Here are some points, each followed by its number:
 30  11  19 -34  25  11  22  16 -34   3  21   2 0
 28  18  33  -5  23  -2 -46  -3   9  15   1  15 1
-50  36  30  -7  39 -50  39  -1 -24   7 -16  25 2
  1  11  74  81  31   7 -33 -37 -18 -26 -54  36 3
-33 -18 -44  18 -14 -25  29  16  46  57 -37 -12 4
 61 -57  -5  14  13  53  13 -49 -24 -91 -20  22 5
 -4  20  -2 -52 -34  -2  15  30   4  12  25  18 6
  0 -69 -47 -24 -57 -32  19  52  57  -3  53 -93 7
 33  11   2  12  21  41 -52 -29 -45 -41  19  26 8
-43   8  91  93  52  23  14 -69 -36 -38 -62  29 9
 38  15 -18  -4  13   3  29 -19  -9  -9  22  28 10
 26 -11  -5   4  23  40 -27   0 -14 -57  22  21 11
 50 -37 -26  -3  -1  15  36  -1 -13 -11  -4 -26 12
-25  32  -4 -41  20 -13  39  21 -31  40   8 -30 13
 -6 -12 -21  -4   0 -22 -15  25  23  13 -21 -32 14
 -2  -4  19  44  33 -35 -20  -5 -27 -38 -37   9 15
 56 -36  -6  -1   5  19 -24  24   9   5   2 -16 16
 37  -4 -34 -18 -67  17  13  22   4  19  48  24 17
 43 -20   0   7  26  56  -3 -44 -33 -76  -5  19 18
-14  29  13 -73  16  -8  34  26 -29  -5  18 -23 19
-18  30  -6 -18  11 -25 -21  -6 -13  30  -8   3 20
 19  46  15   7  -9  46 -66 -72 -52 -20  21  40 21
-13  24  13 -35  10   2  11   4  -4 -41  -1  14 22
 23  -5  42  16  53  23  -9  -7 -31 -33 -28  16 23
 -3  -2 -31 -31 -40 -10   5  44  -3   1  75  -8 24
-31   4 -42  13   3 -30  29  10  45  55 -25 -25 25
 17  41   7 -12 -27 -19 -54 -28   0  44   7  44 26
 51 -29 -23  -3 -29  25 -12  22  10  -2  16   7 27
 48 -18   8  19  34  66 -60 -33 -21 -65   7  13 28
-29  19 -31   0   6 -11  13  25  -3  33  22 -17 29
-49 -14 -27  17  -4 -11  22   6  27  46 -47 -14 30
  2  32   6 -44  16  -1  12  11  -7 -12  14  14 31
 13  53  35  18   4  44 -87 -61 -52 -10  11  35 32
 26 -55 -52 -22 -70 -43  24  55  61  -6  27 -98 33
 42   0 -28 -10 -19  15 -20  28   0  19  22  11 34
 22  19 -20   6 -37   4  -3 -11  17  61   2  33 35
 21 -26 -23  -9 -10 -20   4  29  63  38   5 -29 36
  1  11  -9 -43 -34 -30  23  35   8  26  14   8 37
-12   5 -20  15  33   0   3   3 -32  12  -4 -10 38
-34  12  -5 -23  19  51  -5  -3   1 -72  42   7 39
-34  24   8 -48  -5 -17  24  25 -20 -13  46  11 40
 59 -58  -6  10  16  56  12 -49 -21 -91 -20  17 41
-39 -15 -43  13  28  -8  39   9  24  48 -25 -77 42
-30  42  25 -17  39 -40  15  14   4  49 -10  10 43
 11 -26  22  21  33   7   7  -2  -8 -26 -18 -15 44
  5 -43 -32 -11 -32 -59  11  35  45   5  20 -27 45
 17  22   9   1  18  25 -44 -26 -47 -14  10  20 46
  9  17  17  21   1 -20 -37 -14 -13   3 -14  46 47
 -6  -8  12  32  27 -24  26 -24 -53 -36 -32   9 48
  7 -26  -3   8  39  -9  16   5  24  -9   0 -14 49
  8  53  28  19   4  48 -90 -68 -54 -16  13  33 50
 -1  20  -9 -44 -48  -3  22  38  -6  40  41  22 51
 35 -24  24  12  45  30  37 -30 -57 -57 -32  -1 52
  3 -26   2   8   2   0  24  18  16 -35  11 -35 53
-18 -20 -21 -12  -2  20   3  11  35 -35  30 -14 54
-82  16 -29  30   9 -20  33  -6   7  58 -87  -1 55
  5  47  46 -13  40  20   6 -34 -32 -14   4  34 56
-28 -23 -53  16 -13 -30  37  25  46  59 -31 -50 57
 -3   6  35 -14  32  20   1   8   2 -47   6  18 58
 24  34 -11  -4 -44   8  15 -10  -9  61  -2  52 59
-36   8 -42 -16 -10 -13  32  30  -9  42   0 -74 60
-15 -19 -25  -5  -8  -6  18  18  28   1  -5 -25 61
-18  23  33  24  17  41 -18 -82 -49 -34  -8  53 62
-12 -53   4   6 -24 -11  -7  17  31 -34   2  -5 63
-31  20  12 -19  32 -27   6   6  15  26 -11  -1 64
  6  36   7 -16 -14 -16 -32 -24 -12  23  10  46 65
  2   8  72  78  29   7 -41 -34 -13 -22 -53  32 66
-23  -5 -31  11   3 -63  24  22  63  51  -7 -15 67
 18 -18 -31   7 -24   5  -6  30  27  45 -17  12 68
 39  17 -24  -7  11  37 -70 -20  -6  -5  41  25 69
-17  41  70   4  56  10  20 -38 -28  13 -22  12 70
-17   8 -16   0   6 -53   0   1  53  36  20  -5 71
 59 -59  -5  12  13  54  15 -46 -24 -87 -20  18 72
 33 -21 -46 -42 -63 -11  13  58   8   0  44 -55 73
-29  36  37 -28  44 -20  17   2 -11  27 -14  10 74
 25   2  34  25   4 -10 -47  13  10 -28 -32  16 75
 13  41 -11 -19 -31   0  -1 -27 -24  32  37  40 76
-20 -35  13 -23 -32  -7  -4  29  14  12  24 -10 77
 13   9 -16 -14  43   9  22 -35 -30 -21  17   5 78
-13 -25 -56  10 -25 -31  34  25  57  60 -31 -45 79
 31 -37  21  61 -19  75 -21 -80 -25 -17 -48  39 80
 16   2 -40  -4 -42  53 -15  10  -1   4  50  30 81
 32 -14  19  10  -8 -19 -37  19  26 -11 -16   3 82
-50  20 -36   9  28 -14  18  13 -13  35   2 -10 83
Which three points above are nearest to each new point by angle? Their numbers follow each, nearest first.
 27 -19  27  62 -17  63 -23 -66 -21  -5 -46  34 80 66 3
 34  10  -1  11  22  43 -51 -31 -49 -43  17  27 8 46 28
  8  31  -9 -11 -29 -18 -44 -26  13  44   2  40 26 65 35
 11 -14   7  12   2 -22  23   6 -17 -29  16   7 48 53 52
  2  32   1 -31  28 -12  17  -3  -9   5  25  17 31 19 40
 11  14  14  26  -1 -27 -27 -14 -19   2 -12  46 47 65 3
 21 -20 -16  10 -59 -11 -30  24  36  38  -2  37 68 35 17
 -4 -22 -19 -11 -46  -1 -19  42   4 -14  63   7 24 17 73
 51 -32 -28  -5 -37  -8  55   5   2 -19 -13 -43 12 33 73
 28 -30   2  54 -36  19  -1  -5  48  40 -48   4 68 4 35
 23   4  30   9   7 -31 -30  20  33  14 -19  -1 82 75 1
 44 -18   9  46 -22  42 -36 -11   9  16 -27  11 80 16 75
 38 -34  -6 -22 -77   1   6  31  11  -6  40  15 17 27 73
 39  -6 -35 -38 -45   6  25  43  -2  23  27 -21 73 17 24
-28 -16 -19 -21  -7 -16  23  22  30  -8  -5 -28 61 7 33
 14 -14 -30 -16 -44   6   6  45  13  29  27  11 17 51 34
 -4  10 -33 -48 -39 -18  27  45 -19  15  73 -18 24 51 73
-37  13 -41  -9  -7 -13  29  32  -7  43   0 -71 60 42 29
 -5  29   8  12  12 -61 -11 -10  -8  16  -6  44 47 65 2
-11  42  10 -39 -16   8   1 -10 -29  16  28  43 76 65 31
  5   2 -37 -41 -49   1   7  48  -5   8  82 -16 24 73 51
-11 -18 -20  -1  -8  -6  12  20  33  -3  -7 -21 61 79 33
-30  15 -29  -9  -4 -15  25  34  -5  43  -2 -53 60 29 42
 -7 -23 -14  -2   0  -7  13  15  34 -20 -20 -20 61 53 63
 43 -18   2  11  32  62 -13 -42 -38 -79  -7  22 18 41 5
-46  11  25   8  21  -5   0 -18 -17 -23 -31  21 9 2 70
-27  32   7  -2  15 -21 -31 -18  -3  21 -22   9 20 64 43
-29  29  28  14 -16  26 -22 -59 -20 -17 -14  44 62 21 50
-21  25  32  24  15  44 -20 -79 -48 -38  -7  53 62 21 50
 46 -20   3  10  32  61  -8 -43 -36 -77  -6  22 18 41 5
 47 -16   1  12  29  58 -11 -43 -33 -79  -8  25 18 5 41
-21  44  92  30  82  30  49 -47 -37  -7 -36  32 70 9 56
 46 -22  -4   4 -34  21  -5   8   2   1  21  32 27 17 34
-28  -2 -32  -9   8  31  -6   6  21 -26  47 -10 54 39 24
 16 -34  -8   8 -49 -13 -39  32  26  23  -4  21 68 82 27
 -6   5 -16 -19 -12 -25  44  14 -11  11  19 -43 60 13 73
 27 -34  13  38 -13  18 -20   0  35   5 -30  -7 82 16 75
-19  23  31  26  16  44 -19 -81 -50 -38  -8  53 62 21 50
 31 -51 -31  11 -12 -30   8  34  81  47 -15 -24 36 79 45
 34  22  -3 -15  18  19 -52  -4   9  15  33  13 69 1 34
-75  29   6  12  31 -64  19 -14  -2  10 -25  13 2 64 43
 -5  22  -8 -31 -21 -32  23  29  17  51 -10  11 37 51 6
 57 -37 -29  -9 -37  18 -17  29  21   5  22   6 27 34 16
 39  24   3   7  -2  39 -74 -28  -3 -21  29  29 69 8 21
-50  18 -19  19  25 -33   7   1  -3  27 -47   8 55 30 83
-23 -22 -34 -17   5  50  -8  -3  47 -59  51 -15 54 39 11
-18   5   4  -5  29  58 -20 -40   4 -44  43   8 39 11 28
 30  11   4 -23  26   7  21   6  -6  18  12 -11 0 19 13
-29  34  78   5  71  20  42 -42 -41  -1 -33  16 70 56 9
-17  11  17  24   7 -35 -18  -5  -9  -3 -23  36 47 15 3
-36 -17 -22 -14  -2  27   1   4  36 -15  34  -8 54 39 61
 36 -22   9   7 -20 -43 -62  29  43   6 -15  -7 82 75 14
 20 -13 -22 -18 -24   5 -10  36   0   4  54   3 24 17 34
-21  28  32  24  17  44 -21 -81 -49 -36  -8  50 62 21 50
 30   5 -30 -15  39  22   1 -20 -17 -16  28   3 78 10 11
-42  16  25   8  21  -6  -2 -18 -16 -25 -30  18 9 2 70
-35  22  20 -72  27  10  36  31 -34   5  41 -25 19 40 13
-21  43  96  27  84  30  48 -52 -39  -9 -38  33 70 9 56
-15 -56 -12   4 -29  -6  -1  16  45 -15  -5  10 63 45 61
-34  31  23  20  -8  21 -24 -79 -50  -5 -14  45 62 21 50
-26  64  66  36  31  -1  49 -58 -49  21 -29  55 70 56 9
-24  40  93  26  84  33  51 -47 -36  -6 -39  32 70 9 56
 29 -14  -1   2 -15 -51 -49  27  41   5 -17  -4 82 14 45
-10  10   7 -27  22 -18   4   3  24   6   0  12 64 43 74
-10   2 -19   3  -2 -32  -4  31  10  21  -8 -26 14 67 57
-32  31 -18 -14  11 -15 -29 -29 -34  17   2   6 20 65 50
-37  12 -41 -15  -7 -17  37  32  -7  44   2 -68 60 29 42
-50  45 -13 -51  -4 -45  69  25 -33  27  -4 -60 13 60 19
-31   5   4 -20 -11 -25  20  28   5  -2  -3 -32 60 61 13
 30  -4  31  25   5  -9 -33  21   6 -25 -29  18 75 82 66
-13 -18 -22  -6 -10  -8  14  19  28   2  -7 -25 61 79 57
  6  36  -7 -14 -22   3 -16 -14 -14  23  36  29 76 65 26
 -8  22  67  22  73  18  40 -30 -38 -10 -32  12 70 9 23
 22 -18 -24 -10 -68   4   6  24   4   4  46  24 17 24 81
 32  -2  -3   5  15  35   7 -24 -23 -54  14  29 18 5 11
 41 -15  13  68 -51  44 -57 -32  27  25 -55  33 80 66 75
-20  43  89  27  85  34  50 -48 -39 -12 -39  31 70 9 56
-14  31   1 -69  -1 -18  46  31 -37   0  28 -33 19 13 40
-64   7 -12  22  24 -14  22  13  -3  14 -48 -23 55 30 83
 44  -1 -24 -13  23  26 -52   1  19   2  37   7 69 34 16
 59 -28 -17  10 -19  23  49  -2   9 -47 -21 -29 12 72 41
  3 -27 -17  -3  -1  39 -14  -2  52 -29  40  -6 54 39 63
-20  41  94  31  81  34  49 -45 -38  -7 -39  31 70 9 56
 41 -33  25  23  38  43 -60  -9  -8 -42 -19  12 28 23 11
-24   7 -26 -23   1  15 -13 -10  41   9  43  -4 54 71 24
 40 -17   3  11  34  62 -12 -50 -41 -80  -3  20 18 41 5
-59  63  84  40  50 -12  64 -57 -43  16 -42  49 70 2 9
 43  23   0  11 -10  39 -90 -31   8  -9  30  29 69 32 50
 40  20  -5   9 -11  36 -89 -28  10  -8  30  29 69 50 21
  6 -17 -14   8  25  17  18 -10 -23  14 -16 -20 38 12 52
 54 -31 -11  -9 -11   9  25  10   9  -8 -10 -29 12 16 27
-11  17  -8 -77 -13 -15  36  41 -25   5  47 -39 19 40 13
 36 -23  -7  34  15  -3 -14  18 -24  -3   9  12 16 11 27
 18 -59 -17 -27 -16  19  -3  29  47 -48  39 -30 54 7 63
 29  -1  36  24   6  -8 -54  19  13 -24 -34  13 75 82 66
-72  50   7 -44  37 -36  52  16 -32  45 -15 -39 13 74 64
-19 -26 -32 -21   3  39   2   7  46 -57  46 -18 54 39 53
-18  26  32  24  12  43 -18 -83 -49 -35  -8  52 62 21 50
-68  37  -1 -29  49 -20  48  13 -24  40 -12 -54 13 83 64
-52  39  21 -38  -1 -30  28  21 -39   1  25  27 40 2 19
  4  -4  15   6   4 -10 -32  -4  26  27  -5   1 1 82 26
  4  -6 -15  -3  -5 -18   4  31  10   8 -19 -39 14 33 57
-15 -17 -24  -9  -9  -4  16  21  27  -2  -5 -26 61 7 33
 45 -15   0  28 -32  39 -41 -30  16  -4 -24  39 80 28 27
 34 -40   6  62 -19  37  -8 -16  50  17 -39  -6 80 68 16
 34  -4 -28  -5  16  29 -42   2   9   9  26   6 69 34 16
-17  62  32 -13   1 -14 -20 -47 -38  19  -5  38 65 56 32
 28  18 -14   9   6 -11  -9  21  -5  29  23   8 34 35 59
 11  13   5   7   6 -35 -16   8   8  -9 -14  29 47 75 82
 45 -15   4  14  30  60  -7 -42 -37 -75  -9  20 18 5 41
 14  -9   8  38  16 -21  27 -24 -56 -55 -29  22 48 52 15
 13  -1  10  30  17 -25  36 -22 -56 -57 -23  16 48 52 15
 -8  28  60  -6  66   9  41 -18 -44  -7 -24  11 70 56 74
